(in the rows, 128 means zero)
One turn sends every row of this set to another row. A few are shown first. Where does it send the rows asked after them?
L: [130 122 104 153 143 150  68 146 118 125 144 124 123 107 154]
P: [130 103 115 137  99 144 112 134 140 162 157 119 124  88 161]
Z: [156  89 113 135 122 151 101 141 144 153 130 117 127  94 160]
K: [133 119 112 148 149 153  73 149 119 123 155 133 122 109 153]
Q: [156  89 111 135 119 140 101 142 149 144 133 113 131  90 155]
X: [113 121 109 163 121 144 100 143 132 128 151 148 103 117 141]
F: [126 102 115 155 130 130 105 156 131 136 135 143 146 125 176]
J: [111 120 119 139 109 145  89 175 144 131 143 134 144 103 160]
R: [126 115 113 143 154 151  76 155 120 123 153 130 125 105 150]
U: [133 106 119 143 108 143 117 133 146 162 157 124 131  82 162]
A: [107 119 110 162 127 140 108 145 129 128 147 146 106 114 140]
H: [112 127 112 143 115 145  85 170 150 141 135 138 145 101 155]
N: [121  98 115 153 139 131 107 153 126 134 133 142 145 121 171]
D: [150 112 116 147 128 156 102 141 152 153 152 114 111  81 148]
E: [125 105 103 155 130 120  99 154 131 141 141 136 147 125 172]
W: [146  95 107 139 116 134 105 116 132 144 154 127 119  90 145]
B: [150 101 105 134 114 134 110 120 131 148 146 126 115  98 144]
S: [148 112 115 136 128 158 101 143 149 161 160 119 114  85 148]
T: [106 114 102 169 123 144  92 141 135 139 153 147 107 115 144]
G: [103 119 120 140 115 145  94 175 142 130 143 130 138  99 156]

P turns into B
R turns into G
Where do these go?
U turns into W
T turns into E
K turns into J

